Here are some points:
Array([ 70, -21,  28,  12,   7, -12,   8,  -6, -30,  12, -34, -78, -22, -37,  49, -31, -10, -33,   4, -34,  24,   4,
         3, -33,  12, -19,  -7,  59,  54, -15,  44, -45,  89,  -4, -26,  30, -83,  23, -63,  20, -42,   1,   1,   2,
        18, -17, -35, -32,  57,  14, -53,  42,  24,  -1, -10, -10, -18, -30, -49,   9,  31])
Array([ -48,   36,   -5,   32,  -14,  104,   11,   98,    8,  -25,   19,   94,   43,  -21,  -72,   24,  -56,   66,
         -7,   45,  -34,   78,   41,    5,   86,   37,  -21,  -63,  -48,  -20,   -8,    2, -112,   34,  -48,   16,
         -8,  -26,  109,    6,    7,   11,  -72,   59,   -4,    0,    4,   -1,  -33,    3,   37,  -30,    4,  -43,
         27,   39,   43,   16,   17,   -3, -121])
Array([ 18, -13,   2,  37,  -8, -17,  20, -17,  11,  20, -34, -27, -10,   0,  25,   5,  38,  11,   7, -23,  34, -18,
       -16,   4, -25,  16,   7,  21,   1, -22,  14,  -1,  10,  -3,  -5, -17, -32, -19, -13,   5, -19,  27,  15,  22,
         0,  18, -26, -20,  12,  -4, -11,  18,  -2, -32,  20,   6, -16, -11,  -1,  -9,  21])
Array([ 35, -10,  20,   9,  22, -50, -22,   2,   0,  -7, -19,  23, -16, -23, -10,  19,   3,  11,  28,  -6, -24, -20,
       -11,   2, -21,  11, -14, -24,  15,  34, -15, -25,  14,  14,  -4,   0,  -2, -23,   6,  16,  27,  -5,   9, -11,
         5,  13,  39,  28,  54, -47, -12,  21,  35,   6, -28, -13,   7, -19, -18,  -1,   1])
Array([ 48,   8,  58,  26,  -6, -25,   4, -49,  -3,  -4,  48, -30, -48, -13,  42, -27, -33,  -3, -23,   5,  10,  -1,
         9,   7, -65, -31,  13,  34,  26,  -3, -11,   1,  41, -21, -13,  14,  -5,  40,  -9, -39,  12, -17,  41,  15,
        57,   0,  -8,  19,  30, -17, -56,   4,  -4,  21,   5, -20,   5, -48, -22, -26,  53])
Array([ -3,  18,  15,  16,   5, -15,   9,   0,   1,  25,  -6, -29, -22,  29,   0,   5,  36,   3,   2,   4, -42, -44,
         3,   9, -12,  -2,  19,   5,  22,  -1, -18,  21,  56,   6,   2,   2,   1,  20, -42, -18, -25, -26, -11, -25,
       -16,  -6,  29, -25,  17,  -7, -10,   9,  28,   6,  33, -22, -21,  28, -13,  27, -19])
Array([ -13, -127,  104,   51,  -15,   40,   23,   74,   18,    8,  -42,    4,   31, -127,   35,  -34,  -53,   21,
        -54,   34,  -70,   18,   79, -103,   73,   16,  -89,   61,  -11,  -17,   52,  -60,   35,  -27, -126, -127,
       -127,  -35, -112,  -55,  -36,  127,  -52,   97,   51,    1,  -56, -106,  127,  -90,  -46,   45,   44,  -17,
          0,  -82,   16,  -83,   -8,  -38, -127])
Array([  6,  71, -69, -66,  19, -14, -30,  39, -35,  43,  -1,  25,  11,  61, -21,  59,  12,  50,  12,  -9,  -3,  27,
       -45,  56,   1,  21,  23, -37, -35, -18, -38,   1, -85,  17,  92,  47,  78,  -1,  52,  48, -10, -75,  12, -15,
       -37,  16,  18,  32, -19,  31,  26, -58,  -8,  35,   7,  42,  38,  38,  31,   8,  50])
Array([-22, -38,   3,  -9, -15,  22,  60,  16,  50,  33, -14,  25, -10, -12,  -4,  14,  -2,  31,  26,   2,   5,   6,
        11,   4, -39, -34, -17, -16, -36,  39, -13, -38, -41,   7, -18,   1,  -6, -10, -19,  17,   3, -17, -26,   4,
       -31,   5,  14,  18, -76, -29,  35,   2, -10,  -7,  41,   5,  19,  -8, -13,  35, -42])
Array([ -24,  -86,   54,   22,    0,   45,   53,   25,  -35,   -2,  -32,  -16,  -23, -111,   29,  -46,  -22,   -5,
        -59,  -46,   -4,   17,   47,  -58,   44,  -66,  -60,   29,    2,  -35,   31,  -15,   65,  -65,  -71,  -94,
       -127,  -21,  -59,  -40,  -25,   93,  -10,   44,   49,  -12,   -9,  -39,   86,  -44,  -21,  -13,    5,  -10,
         30,  -76,  -37,  -51,  -20,    8,  -72])
Array([ -1,  19,   8, -13,  40,   7,  40,   2,  12,  29,   4, -47, -32, -18, -18,  27,  -7,   5,  37, -43, -28,  -1,
       -52, -39, -17,  11,  12,   1, -37, -54,  14,  29, -24,   2,  19,   8,  16, -17,  28,  27,  11, -33, -32,   8,
         7, -24,   7,  48, -27,   3,  24, -25,  27,   7, -32,  17, -47,   6,  16,  19,  20])
Array([  6, -18, -15,  19,  17,  19,   6,   0,  33, -11, -26,  14,   7, -54,  78,   5,  31,   5,   8, -13,   6,   5,
        49, -50, -15,  -7, -27,  33, -32,  -7,  -4,   1,  -1,  -3, -37,  -4, -41,  -6, -11, -23,  -4,  38,   5,  18,
        19,  22,   2, -15,  37, -16,  -7,   1,  -1, -36, -43, -27, -15, -39, -55,  -9, -41])
Array([ 34,  23,  -1,   4, -14, -94,  48, -74,  20,  47,  32, -75, -35,  43,  47,  33,  63, -32,   2, -17,  28, -80,
       -33,  35, -66,  -9,  42,  77,  47,  16, -24, -22,  57, -14,  78,  42,  34,  65, -29, -17,   7, -88,  13, -45,
        42,   2,   6,  51, -48,  33, -28,   8, -18,  39,   6, -14, -62,  43, -29, -11, 102])
Array([-14,  -2, -30, -19,  24,  27, -27,  13,  25, -11,  -5,  68, -11,  29, -19,  -9,  19,   5,  14,  30, -14, -10,
        -3,  26,  -7,  13,  13, -31, -22,  17, -31,  25, -52,  -1,  40, -16,  67, -14,  65,  50,  -2, -54,  -2, -16,
       -46,  -9, -11,  15, -22,  34,  69, -32, -15, -31, -33,   0,   4,  27,  20,   3,  46])
Array([ -19,  -67,   53,   34,   -5,  111,   12,   73,   21,   -5,  -51,    5,   -7, -127,   27,  -65,  -41,  -22,
        -32,    2,  -37,   10,   83, -109,   59,    0,  -51,   70,   17,  -44,   37,  -35,   23,  -17,  -95, -125,
       -127,  -26,  -61,  -42,   22,  127,  -71,   69,   28,   40,  -28, -115,  127,   -8,  -15,   48,   -3,   -7,
        -27,  -33,   38,  -47,  -10,  -13, -127])
Array([  5, -11,  14,  21,  11, -59,  43, -35, -48,   4, -26, -58, -38, -73,  16, -43,  35, -23,  14,   0,   8, -25,
        46, -39, -50, -28, -25,  88,  26,  30,  13,  -9,  32, -65, -43, -13, -71,  23, -30, -16, -27,  28, -41,   4,
        37, -14, -18, -22,  18, -27, -40,   7,  -7,  29, -11,   1, -21, -24,  -1,  11,  18])
Array([-34,  30, -51, -19,  -6,  22, -38,  12,  27,   3,  -2,  47,  18,  43, -42,   0,   1,  48,  -7,  38,  -3,  16,
         3,  70,  22,  27,  15, -38, -13,  45, -15,  36, -58,  -7,  41,  11,  97,  43,  35,  34,  31, -69,  30,  17,
       -71,  -5,   4,  14, -53,   5,  27, -49,  -2,  -8,  28, -19,  23,  21, -19, -13, -17])
Array([ 44, -11,  10,  -4,   1,   1, -22,   3,  -6,  -8, -44, -49, -22, -66,   6,  17,  -4, -22,  15,  29,  -7,  28,
        -3, -22, -37, -44, -11,  38,  -4,  -1,  27, -45,  61,  -5, -22, -22, -45, -29, -67, -17, -22,  46,  10, -16,
        27,  15, -29, -28,  -8, -34, -11,  12,  23,   6,  31, -25,  -5,   4, -42,  43, -42])
Array([-11,  32, -42,   7, -10, -21,  13,  16,  45,  12,  27, -23, -14,  44,   1, -37,  36,  24,  49,  14,   1, -32,
        23,  23,   3,   3,  39,  -5,  11, -32,  16,  -1,  -4,  -3,  41,   5,  34, -24,  43,  47,  18, -48,  -2, -17,
       -21, -22,  -8,  37, -12,  15,   8, -48,  -1,   3,  -4,  34,  42,  18, -11,   4,  53])
Array([-13, -21,  -4,  47,   2,   0,  34, -31,  30,  18,  11, -15, -26,  33,  10, -21,  41, -23,  31,  36,  14, -13,
        -1,  36, -20,  28,  10,  20,  16, -16,  16, -14,  40,   0,  33,  12, -14,   6, -22,  15,   3, -65, -17, -30,
        59,  -4,  58, -12,   3,   1, -29,  29,  -2,  20,   0,  49, -19,  41, -23,  28,  85])
Array([ 61, -74,  13,  61, -34,  10,  28, -15,   1,   6,  -4,   7, -31, -45,  93, -24,  19, -42,  42, -11,  54, -37,
        64, -26, -26, -35, -43,  78,  31,  20,  27, -11,  67,  -9, -63, -10, -93,   9, -71, -72, -15,  49,  -7,   5,
        34,  12, -15, -51,  55,  -1, -64,  12,  20,  17,   9, -73, -34,   3, -18, -45,   2])
Array([ 67,   2, -17,  22,  -7, -21,   8, -63,  -3,   8,  17, -70,   5, -27,  34,  18, -10, -57,   9, -18,  41, -73,
       -32,  -3, -55, -30,  17,  14,  47,  47,  -5,  14,  43, -23,  69,   7,   6,  23,  -7, -30,  13, -38,  32, -32,
       -11,   2,  -1,   4,  -9,  30, -51,  20,  14,  16, -10,  62,   5,   5,   3, -17,  81])
Array([  6,  16, -33, -15,  33,   1,  18, -37, -20,  56,  36,   5,   6,  78,  30,  25,  46, -29,   3, -64,  19, -41,
       -39,  21, -33,   3,   5,  -3,  36,  19, -36, -14,  50, -17,  39,  65,  34,  -7, -22, -10,  17, -77,  31, -26,
        34,  10,  38,  28, -24,  31, -27, -25,  -1,   2,   1, -12, -32,  31, -39, -14,  50])
Array([ -85,   -1,  -58,  -55,  -15,  127,  -65,  127,   67,  -58,   25,  124,   30,  -23,  -94,   35, -100,  127,
        -60,   50, -109,  106,   78,    0,  111,   37,  -79,  -88,  -78,  -20,   48,    4, -127,   16,  -70,  -96,
         23,  -34,   28,   -2,   18,  127,  -91,   57,  -39,   10,  -20,  -45,  -14,  -83,   39,  -30,   35, -119,
        -13,  -69,   55,  -60,   70,   32, -127])
Array([ -5,   8,  47,   3,  25,  46,   9, -19,  10, -22,  15,  38, -15,  32, -28,  17, -34,  26, -26, -18, -16,  13,
        20,  27, -21,  11,  10, -38,  13,  -7,  21,   2, -19,  -5,  -4, -45,  -5, -10,  45, -32,  -8, -33, -51, -12,
        -7,  22,   6,   9, -46,  47,   5,  11, -16,   9,  -6,  23,  17, -23,  25,   5,   3])
Array([ 19,  29,  -8, -11, -31, -52,  15, -88, -10,  29,   7, -75, -13,  20,  44,  -9,  20,  -4,   8, -40,  71, -65,
        -8,  20, -51, -35,  38,  21,  -8,  -8, -17,  -8,  10, -17,   8,  10,   5, -16,  -6, -11, -13, -68,  29, -56,
        42, -35,  18,   3,  12,   0, -26,  23, -26,   2,   4,  -4, -46,  34, -51, -40,  66])
Array([  0, -37,  71,  34,   4,  12,  -4, -11, -38,  33,  10, -22, -19, -83,  31, -13,  -3,   8, -26,  13, -42, -12,
        42, -29,  36,  -5, -57,   5,   6, -31,  53,   4,  54, -20, -25, -23, -71, -40, -53,  -9,  -9,  61, -20,  16,
        13,  10, -59, -65,  79,  -6, -19,  45, -15,  -3, -20, -55,  13, -54, -42,  13, -56])
Array([ 37,  -2, -34,  10,  42, -43,   7, -76, -27,  -1,  10, -24, -12,   7, -39,  15,   7,  17,  45,  -6,  22, -50,
       -16,  20,  -4, -28,   8,  31,  26,  19, -18, -19,   1, -29,   9,  35,  15,  -3,  15,  -4,  13, -66, -21, -28,
        -7,  -6, -45,  44,   0,  22, -21, -46, -28,  72, -15,  31,   6,  10, -36, -10,  71])
Array([-40, -18,  30,  14, -24,  30, -23,   7,  16, -29, -38,  25,  18, -69,  12,  -5, -52, -10, -24,  25, -40,  -5,
        35, -40,   8,  20, -66,  26,  -1, -23,  -1, -19,  32,  -4, -27, -65, -62, -65, -22,   6,  12,  32,  17,  26,
        14,  35,   4, -37,  85, -22, -38,  31,  21,  18,  17,   3,   8, -12, -17, -19, -45])
Array([-52, -34, -15, -11,  19,  20,  -6,  29,  14, -24, -37,  26,   6, -20, -18,  11, -12,   7,   7,  59, -14,  18,
         5, -56,  44,  19, -22,  25, -30,  -2,  14,  30,   8,  40, -48, -42, -15,  -3, -15, -13, -40,  35, -49,  -7,
       -20,   3, -35,   5,  28, -16,  -7,  -1,  41,  19,   4,  33,  25,   5,  -8,   6, -30])
Then 10 other points, each followed by its number:
Array([ 40, -43,  12,  35,   6, -36,  24, -32,  -4,  17,  32, -52,   9, -34,  14, -14,   4,  -5, -13, -55,  10,  16,
        33, -18,  -8,   8, -26,  13,  43,  19,  39, -16,  53, -25, -20, -36, -51, -16, -30, -10, -18,  18, -33,  36,
        40, -22, -30, -38,  31, -16, -48,  31, -25,   5,  -3, -23,  16, -25,  -4,   2,  -8]) 0
Array([ -60,   82,  -76,   -8,   12,  -54,  -52,   -2,   25,   -2,   60,   15,   45,  127,  -70,   11,    7,   27,
         48,    3,   15,  -26,  -73,   57,  -23,   18,   52,  -60,   -8,   -4,  -94,   41,  -51,  -10,   71,  104,
        127,  -19,  117,   47,   17, -127,   90,  -41,  -77,  -21,   41,   54,  -71,   62,   96,    1,  -47,   30,
         -4,   44,   21,   51,   12,    4,  113]) 1
Array([  -8,   58,  -14,  -14,   -7,  -48,  -13,  -37,  -15,   45,   42,   -5,   11,  123,   -9,   34,   28,   14,
         27,  -21,   47,  -15,  -31,   78,  -35,   33,   77,  -45,    3,   41,  -67,   34,  -42,  -14,  112,   99,
        127,   43,   38,   15,   20, -126,   29,  -23,  -53,    7,   37,   62, -122,   49,   57,  -40,  -34,   30,
        -10,   89,   13,   71,   -4,    0,  126]) 2
Array([ 17, -20,  13,   6, -21, -17,  39, -31,  -2, -10, -25, -32, -21, -48,  66, -43,  -9, -29,   7, -29,  31, -32,
        36,   2, -30, -30,  -4,  37,   6, -15,   8, -34,  42, -11, -52, -47, -72,   1, -11, -49,  -3,  28, -11,   3,
        37, -36,  13, -31,  50, -19, -59,  34,  30,  10,   7,  20, -14,  13,   3,   3, -22]) 3
Array([-30, -28, -31, -61, -13,  -1,  -9,  82,  -4, -31,  12, -15,  72,  34,  -8,  14, -41,  40,   9,  11, -28,  32,
       -11,  23,  27, -11,  15, -42, -47, -24, -16, -10, -20,  -8,  55,  26,  79,  -6,  26,  53,  11,   2, -31,  12,
       -29,  23,  15, -19, -71,  13,  33, -52,  23,  24,  22,  64,  -7, -21,  44,  33,  -7]) 4
Array([ -61,    3,  -25,  -59,    7,   35,    6,   84,  -16,  -41,   28,   96,   34,   10,  -70,   26,  -15,   48,
        -43,   14,  -29,   76,   -6,   18,   95,   32,   39,  -46,  -56,  -29,  -12,   41, -127,   39,   36,   21,
         47,    2,   39,   33,   49,    0,   -5,   32,  -20,   -2,   14,    7,  -20,   22,   81,  -67,  -10,    8,
        -25,  -21,   17,  -26,   -2,  -10,  -84]) 5
Array([ -8,  38, -26, -23,  12,   5,  19,  12,  21, -43,  15,  44,  20,  89, -53,  15, -51,  19,   6,  -2, -20,  33,
       -10,  35,  40,  23,  49, -64, -22, -20, -14,  22, -36,  34,  51,  66,  65, -32,  72,  46,  16, -64,  32, -28,
       -39,  -2,  28,  52, -39,  -4,  46,   1,   7, -42,  10,  -7,  31,   2,  16,  36,  37]) 6
Array([  4, -19, -46,  33, -10, -16,   9,  -2, -19,  56, -29,   9,  -4,   2,  -7,  33, -35, -17, -16, -26,   7, -16,
        11,   9, -10,  25, -28,  -1,  38,  45, -79,  -4, -13, -21,   9,  -1,  25,  -2, -11,  31,  -7, -23,   7,  17,
        16, -26, -15,  19,  32,  15,  11,  24,   6,   8,  48,  30,  21,  75, -11,  17,  -5]) 7
Array([-26,  -2,   8, -14,  30, -10,  43, -19,  48, -31,   1, -13,  26,   7, -30,  18, -33, -10,   1,  49,   6, -27,
         7, -26, -22,  23,  12, -55,  13,   9,  29,  -7, -29,  23,  -7, -13,   5, -27,  13, -44,  -7,  38, -41, -62,
       -37,  30,  11,   9, -18,   1,  -5, -15, -17, -36,  23,  -4,   6,  -9,  26,   5,  27]) 8
Array([  6, -29,   1,  -1, -23,  26,  -1,   3, -35,  12, -25,  -2,  19,  -9,  -8,  -5, -13,  -2,   5, -30,  -7,  -2,
        -2, -33, -35,  -1, -38,   8,  26,   5,  49, -12,   3,  29, -45, -31, -46, -37, -37,   5,  -3,   2, -10,  31,
        40, -24, -16, -24,  36,  14, -19, -10,  11,  21,  -6, -40,  -7,   3,   0, -13, -15]) 9
Which two of these numbered points are nearest to each point below, looking only along the 2 directions in which the first points spread most? Their numbers follow each, nearest first.
Array([ -89,  -50,   10,    6,   14,  127,  -14,  127,   31,  -55,  -10,  127,   52,  -48,  -69,  -41, -102,   70,
        -81,   63,  -95,  127,   80,  -35,  127,   20,  -69,  -58, -110,  -55,   62,   -5, -127,   53, -107,  -86,
        -31,    8,   10,   13,   51,   98, -126,   68,  -47,   62,  -38,  -59,   19,  -49,   51,  -41,   -8,  -84,
         24,  -26,   75, -102,   64,  -23, -127]) > 5 4
Array([-38,  19,   7, -30, -28,  29,  14,  45,  13, -18,   7,  58,  -9,  29, -19,   3,  10,  66, -16,  -9, -40,  33,
       -26,  29,  19,   9,  -6, -40, -15,  28,  10, -15, -48,  29,  -2,  39,  83, -15,  52, -37, -58, -19,   7,  -4,
       -35, -43, -12, -16, -18,   1,  59, -26,  -9,  -7,  32,   8,  32,  -1,  -5, -14,  22]) > 4 6
Array([ -64,   16,    4,   -7,  -17,   92,  -15,  102,   18,  -47,   -1,   52,   22,  -61,  -49,  -14,  -49,   85,
        -68,   50, -105,   70,   26,   27,   99,    2,  -41,  -35,  -41,    2,   35,    7, -125,   36,  -75,  -72,
        -25,  -10,   35,   21,   -1,  106,  -84,   61,  -20,    9,  -32,  -17,   -2,  -30,   25,    4,    0,  -42,
         -2,  -54,   38,  -61,   58,   -2, -119]) > 5 4
Array([ -1, -46,  13,  35,  29,  -7,   7, -23,  25,  29,  26, -15, -10, -63,  28, -26,   2, -22,  18,  19,   5,  -3,
        33,   8,  -3,  12,  18,  61,  31,  26,   9, -10,  43,  -8, -19, -33, -63, -28, -30, -50, -10,  66,  48,  11,
        -7,  -9, -33, -48,  44, -53, -54,  47,  25, -33, -23,   8,  -9,  -3, -52,  23, -31]) > 0 3
Array([ 19, -10,   9, -22, -22, -11, -28,  26, -11,   2,  14, -15, -18, -24,   8, -25, -26,  45,   4,   2, -22, -17,
        -4, -21,  -3,  -3, -45,  40, -16, -33,  23, -10,  24,   6,  25,  -3, -18,  29, -63, -22, -22,   1, -41, -15,
         6,  -2,  16, -33,  44, -14,   2, -21,  -8,  20,  -9,  22, -29, -35, -34, -25,  -5]) > 9 0
Array([-26,  23,  34, -12,   6,   5,  31,   8,  22,  33,   8,  -3,  -1,  35, -25,  12, -20, -31,  -5,   6, -60,  19,
        47,  -1,  11,   3,  15, -46, -18,  16, -34, -12, -45,  76, -40, -41, -59,   3,  23,   8,  36, -17, -20, -10,
         5,   8,  15,   1,   7,   4,   5, -12,  -3,  35,   2,  33,  30, -30, -40,  -8, -53]) > 8 7
Array([ 27, -60,  84,  -5, -24, -35,   9, -39, -23,  15,  25, -39,  -4, -67,  43, -63,  16, -31, -14, -23,  26, -15,
         4, -53, -40,   5, -39,  44,  41,   2,  38, -29,  68, -35, -75, -48, -72,  26, -46, -27,   3,  44, -23,  -6,
         7,  -8,  19, -37,  28,  18, -90,  43, -10,  26, -31, -61,   3,   9, -30,  22, -18]) > 3 0
Array([ 35, -46,  31,  40, -17,  13,  -2, -27,  -1,  24,  -5, -21,  25, -59,  12,  -6, -28, -29,   6,  33,  10, -34,
        23, -11, -21, -29,  11,  -3,  -6,  -3,  28, -40,  60, -27, -48, -36, -56,  -9, -46, -22, -10,  18,  24, -13,
        51,  15, -24, -52,  30,  -7, -45,  18,  30, -34,   5, -15, -20, -26,   3,  16,   1]) > 0 3
Array([-51,  20, -42, -69, -20,  35, -38,  61, -12, -30,  -1,  81,  50,  10, -42,  43, -45,  72, -27,  64, -63,  65,
        49,  -4,  81,  31,  -4, -18, -25,   0,  18,  22, -72,  33,  19, -40,  33, -19,  33,  32,  44,  45, -43,   3,
       -45, -24, -44,  17, -35,  -9,  32, -19,   3,  -6,  26,  15,  28, -75,   3,   8, -71]) > 5 4
Array([ 38,  -6,   0,  -4, -10, -10,  28,  16,  11,  -8,  -9,  -5,  19, -22,   6, -14, -41,   0, -32,   7, -38,   6,
        18, -14,  27, -26, -39,  -2, -19, -15,  -8,   5,  -8,  24,  -5, -32, -63,  21,  13,  13,  18,  28, -30,  31,
       -28,   6, -17, -34,  57, -16,  15, -25,   6,  11,   7, -32, -27, -25,  12,  30, -77]) > 9 8
Array([  42,  -57,   72,   73,  -17,  -30,   39,  -78,  -28,   29,  -31,  -81,  -54,  -54,   52,  -16,   -1,  -48,
         26,  -19,   26,  -14,   29,  -12,  -68,  -30,  -68,   77,   64,   23,   38,  -46,  127,   -1,  -27,  -47,
       -127,   23,  -82,  -44,  -26,   35,   15,   45,   39,  -11,   -1,  -35,   90,   25,  -91,   52,   45,   21,
         27,  -10,   -6,   11,  -45,   15,   36]) > 3 0
Array([-53,  -3,   7,  12, -27, 102,  -4, 100,  -5, -60,  -8,  91,  15, -57, -27,   2, -60,  55, -38,  39, -48,  79,
        33,   8,  94,   0, -18, -34, -67,  17,  28,   3, -63,  21, -36,  14,  15, -22,  36,  -2,  24,  66, -14,  11,
         3,  45, -58,   1, -11, -87,  16, -34,  32, -55, -17, -24,  24, -39,  33,  17, -96]) > 5 4
Array([-17, -31,  41,  43, -20,  51, -23,  25, -13,   7, -29,  85,  20, -16, -27,  -3, -15,  19, -27,   2,  -1,  25,
        -9,  -5,   1,  -5,  30,  17,  13,  -2,  30, -33, -13, -26, -41, -28, -54,  -5, -16,   0,   6,  34,  -7,  22,
        25,  -5,  -4,   3,  43,  15,  18,  34, -30,  -9,   3,  15,  22, -14,  19,  -4, -36]) > 9 8
Array([ 40, -17,  34,  18, -16, -20, -11, -18,  -3,   6,   2, -25,  -6, -66,  46,  -8,   2,  -7,  20, -14,  10, -33,
        -2, -60,   2,  26, -57,  26,  -2,  -5,  61,  -9,  -4,  31, -37,  -9, -49,   8, -35, -10,  -9,  32, -12,  53,
        46,  35,   2, -41,  71, -46, -13,  36,  27,   8,  -7, -20,  11,  -3, -62,  26,  11]) > 0 3
Array([ -6, -17,  12,  36,  10,  31,  -3,  61,   2, -13,   7,   7,  -4, -18,  -1, -18,  -6, -22, -23,  23, -43,  25,
         1, -34,  18, -35,  10, -15, -23, -20, -18, -14, -24,  18,  -1,   3,  13, -22,  56,  26,  15, -13, -28,  52,
       -39,   7,  10,  19,  -6, -58,  16,  50,   6, -18,  35, -47,  37, -16,   4, -26, -11]) > 8 9
Array([-15,  86, -48, -46,  16,  14,   5,   9, -26, -44,  17,  25,  41,  87, -39,  52, -31,  21, -26, -23, -41,   5,
        -8, -18,  54,  19,  13, -98,   6, -25, -17,  13, -67,   3,  26,  44, 111, -16,  74,  26,  29, -69,  31, -26,
       -29,  23, -21,  19, -63,   2,  26, -38, -11, -33, -11,  49,  -7,  39,  38, -37,  44]) > 6 4
Array([ -71,  -27,   29,  -46,    8,  127,  -40,  127,  -12,  -66,    4,  118,   21,  -45,    5,  -37,  -78,   29,
        -61,   41,  -85,   40,   51,  -58,   95,    3,  -34,  -83,  -57,  -26,   52,  -18,  -77,  -15,  -77,  -73,
         -7,  -29,  -11,   31,   -1,   70,  -68,   55,  -16,   18,  -39,  -39,   51,  -71,   29,  -27,  -18,  -29,
        -10,   -1,   28,  -20,   25,    3, -127]) > 5 9
Array([  8,  10,  16,   5,  22, -20,   2,  -3,   7,  17, -35, -52, -27, -66,  17, -13,  33, -34, -18, -12,   2, -28,
        32, -45, -18,   8,  -8,  47,  16,  10,  27,   2,  58, -45, -31, -53, -80,  16, -80, -44, -38,  80,  32,  24,
        20,  27, -53, -38,  57,  17, -72,  41, -44,  -6,   4, -20, -34, -21,   6,  15, -32]) > 3 0
Array([  18,   26,  -18,  -29,    4,  -76,   14, -114,   -8,   40,   42,  -69,  -14,   30,   13,   26,   43,  -18,
         20,  -46,   75,  -49,    4,  -39,  -86,  -11,   72,   48,   17,    5,  -47,   42,   80,  -37,   22,   52,
         31,   -8,  -30,   -9,   15,  -27,   57,  -52,   14,    0,   -1,   11,  -38,   57,   -4,   12,  -17,   45,
         12,   12,  -27,   84,  -41,  -10,  121]) > 7 3
Array([  4,   8,  -8, -33, -18,  66,  11,  47,  30, -42,  -9,  45, -15,  24, -30,  35, -34,   4,  -4,  16, -47,  42,
        -2,  15,  36,  39,   3, -28, -25, -16,  19, -24, -26,   9, -28,  -8,  -2, -29,  29,  17,   2, -18, -32,  24,
       -14,  14, -29,  40, -30, -10,  67, -23,   2, -22, -21,  24,   0,  -3,  39,  22, -51]) > 4 8
Array([ 26, -16,  37,  22,  29, -12,  15,  -9,  -6, -21, -20,  -5, -35, -29,  43,  -3,  30, -43, -12,  10,  -8, -26,
        11, -44, -28, -36, -36,  40,   2,  27,  20,   9,  19,  13,  -2,  27, -47,  10, -25,   0, -32,  10, -19,  25,
         5, -34, -38, -27,  -6,  -2, -13,  78,   7, -54, -26, -13, -16, -16,  20,  17,  12]) > 0 9
Array([ 99, -59,  62,  49, -21, -21,  48, -73, -35,  33,   1, -70,  -9, -59,  47,  -9,   9, -33,  16, -58,  59, -49,
         8, -87, -68, -22, -16,  73,  57,  -7,  11, -22, 108, -49, -32, -18, -69,  46, -48, -39, -57,  -8,  35,   1,
        50, -30, -38,  -9,  99,  20, -50,  58,  23,  29, -17, -32, -11,   6, -28,  -2,  31]) > 3 0
Array([-33,  19, -29,   4, -18,  42, -35,  21,  28, -32,  -5,  89,  16, -21, -32,   0, -27,   0,   9,  41, -61,  23,
        -8, -14,  20,  10,  18, -42, -36, -33, -15, -17, -69,  15, -19,  -1,   6, -17,  10,   7,  16, -42,   4,  31,
       -17,  36, -18, -12,  19,  10,  50, -27, -38, -53, -15,   4,   7, -13,  29,   4, -53]) > 4 5
Array([ -5,  41, -49, -39, -10, -36, -31, -63, -30,  21,  31,  20,  15,  86, -38,  37,  37, -29,  33,  10, -25,  -8,
       -10,  56, -58,  23,  82, -36,  11,  75, -62,  19, -35,  -3,  62,  84,  74, -20,  45,  34,  18, -82,  31, -53,
       -27, -20,  30,  46, -52,  78, -11, -16, -50,  31, -40,  28, -68,  34, -39,  21, 127]) > 2 1
Array([ -6,  20, -30,   8,  18,  -7,  27,   2,  36,   1,  35,   5,  54,  50,  13,  12,  11,  44,  -7,   5, -20,   5,
         3,  10,  39,  -4,  34, -20,  14,   7, -28,  -4, -35,  40,  13,   0,  39,   0,  63,  16, -14, -25,  13, -68,
       -20,   9, -31,   4, -43,  -5,  33,   6, -44, -28,   6,  -7,  -7,  27,   6,   8,  15]) > 4 8
Array([-46,  64, -80, -19,  -7,   0, -29,  12,   2, -42,  23,   4,  30,  67, -40,  37, -17,  10, -37, -48,   6,  37,
       -38,  41,  19,  13,  38, -57, -25,   5, -46,  42, -59,  -4,  45,  70,  65,   2,  38,  -2,  26, -47,  -3, -72,
       -38,   2,  49,  64, -34,  15,  10, -25,  -5, -22, -10,  -1,   8,  -1,  27,  -6,  27]) > 6 4
Array([ 13,  54, -63, -12,  24,   4, -10,   1,  35,   6,  34,  39,  22,  83, -30,  18,  10, -19,  13,  15,  11,   4,
       -22,  40, -18, -26,  52, -67, -15,   9, -33,  30, -10,  17,  56,  25, 111,  16,  33,  41,  -3, -88,  11, -50,
        -3,  12,  19,   0, -71,   7,  66, -40,  -9, -23, -17,  42,  15,  55, -13, -34,  69]) > 6 1
